In the rows, 128 means zero.
Each named turn below is shown by a few rows before and after it. Which turns, in which order, take the first row of each later pair to the second? The first pair is answered.
H:
[157 113 147 136 157 118 141  98 155] |-> [110 118  85 120 155 126 117 156 138]
[136 132 147 138 121 130 131 100 140] |-> [122 106 120 125 149 134 128 133 153]
[141 112 134 138 178 116 170 112 162] |-> [ 88 140  73 130 149 125 138 158 127]
[153 120 159 132 166 134 151 132 137] |-> [113 134 108 122 152 141 128 175 117]
X:
[121 107 128 119 128 145 116 149 124] |-> [140 118 147 130 147 121 134 121 147]
[ 92 165 104 138 116 115 131 122 121] |-> [ 91 163 100 138 131 107 135 125 131]
[124 161 122 137 102 136 112 123 109] |-> [114 141  93 126 150 122 122 151 137]
Y:
[124 162 153 136  56 152  88 110  60] |-> [ 77 158  74 119 101 133  79 173  79]
[156 153 149 143 109 118 136 105 114] |-> [132 107 121 117 114 156 117 157 105]
[181 118 151 139 176 126 142  95 135] |-> [164  79 132 120 177 160 124 136 124]
Pairs:
Each pair is two turns apart.
[113  88 133 111 134 161 121 153 125] |-> [142 118 176 132 117 142 133  98 127]
Y, Y
[164  80 159 119 131 147 134 138 129] |-> [171 126 161 139 143 102 151 107 145]
Y, Y
[126 115 135 128 110 150 117 123 111] |-> [136 122 135 135 148 115 136 112 146]
X, Y
[117 133 113 129 119 132 124 131 119] |-> [131 113 125 127 142 130 134 127 138]
H, H
[125 104 134  96 104 145 108 136 103] |-> [107 126  96  98 143 107 117 150 127]
H, Y
[121 164 134 106 144 118 120 129 147] |-> [137 149 158 108 142 127 124 119 149]
X, H
[112 121 140 112  98 149 128 148 115] |-> [123  98 149 108 120 149 139 148 134]
H, H
[135 156 188 107 106 120 149  93 132] |-> [ 79 156 111  89 109 131 122 162 116]
H, H
[120 129 114 127 149 114 126 137 142] |-> [134 140 137 136 137 112 132 110 137]
H, H
[166  95 151 114 125 151 128 112 122] |-> [169 109 139 119 157 121 143 107 147]
H, X
[130 167 150 144 118  95 138  86 139] |-> [ 99 178 114 135 103 104 118 117 116]
X, Y
[137 165 151 157 110 127 129  80 113] |-> [116 184 114 156 129 104 132  99 123]
X, Y
[118 151 116 135 142 104 133 116 131] |-> [135 114 154 127 120 143 126 111 116]
H, Y
[151 131 144 147 138  91 133 120 143] |-> [145 147 147 150 111 100 123 114 122]
H, X
[143 147 142 163 137 104 146  93 160] |-> [106 121  88 142 161 116 133 151 164]
Y, Y
[ 79 150 119 104 138 133 147 152 130] |-> [113 134 162 112 156 128 170 118 151]
H, H
[132 125 125 125 152 121 133 126 140] |-> [132 110 128 118 145 135 129 134 134]
Y, Y
[ 94 187  95 148 118 109 133 107 112] |-> [ 98 184  93 148 136  98 142 107 127]
X, X
[142 107 143 134 126 131 122 129 131] |-> [131 124 133 138 106 132 114 131 116]
H, H
[138  79 149 113 115 167 124 133 121] |-> [155 134 163 139 121 116 146  83 137]
Y, Y
[121  73 122 107 133 166 105 167 119] |-> [165 113 186 137 107 145 126  90 120]
Y, Y
[132 129 127 118 105 126 124 112 118] |-> [137 108 132 114 113 133 124 119 124]
H, X
[110 165  99 133 124 113 136 132 115] |-> [112 169 104 136 121 112 137 125 116]
X, X
[ 94 141 132 132 132 134 113 165 127] |-> [104 150 138 139 152 111 128 149 147]
X, H
[127 124 150 102  90 171 126  93 105] |-> [129 144 129 111 164 106 160  85 161]
X, Y
[128 104 135 141 117 139 131 134 129] |-> [130 108 129 143 137 124 140 132 144]
H, X
[125 181 117 150 106  85 131 104 129] |-> [ 92 141  74 123 119 113 112 166 124]
Y, Y
[133 140 137 137 101 152 136 130 108] |-> [148 143 145 143 131 128 155 114 135]
X, X
[129 124 127  78 131  93 109 167 126] |-> [143 131 139  86 145  77 122 149 141]
Y, H
[111 176 120 136  83 100 130 110 108] |-> [101 109  89 111 158 105 140 163 151]
H, H
[128 137 112 128 180  85 159 120 177] |-> [161  84 171 122 156 134 156 102 163]
X, H
[143  82 155 113 136 151 128 151 142] |-> [141 119 138 125 166 103 145 136 170]
H, X
[162 120 170 146 136 119 184  93 181] |-> [153 159 156 157 123 100 182  84 173]
H, Y
[134 124 148 113  91 158 111 109  85] |-> [134 179 133 131 117 102 131  85 110]
Y, Y
[140 101 132 128 121 139 135  91 124] |-> [132 125 113 133 140 110 143  90 137]
Y, Y
[147 126 153 133 111 155 115 113 111] |-> [144 149 136 141 151 111 136 107 143]
Y, X
[ 97  79 109 130 118 185 107 155 110] |-> [ 77 127  64 140 147 133 119 158 133]
X, H
[107 134 100 139 105 136 115 140 127] |-> [119 130 121 141  91 147 113 127 118]
Y, Y
[134 123 102 131 199  84 158 119 178] |-> [136  63 144 111  99 193 108 136  99]
Y, X
[108 125  97 130 124 140 108 162 118] |-> [108 153  99 140 112 125 110 145 114]
Y, X
[136 124 156 137  77 162 125 104  94] |-> [126 182 125 153 112  97 145  92 125]
Y, Y
[ 95 136  93 123 170  91 133 151 152] |-> [110  72 130 107 128 161 112 162 118]
Y, Y
[106 145 103 128 105 131 120 137 107] |-> [146 126 158 136 115 135 139  98 121]
X, Y
[167  68 180 146 130 161 147  97 146] |-> [124 166 101 165 163  72 158 103 168]
H, Y
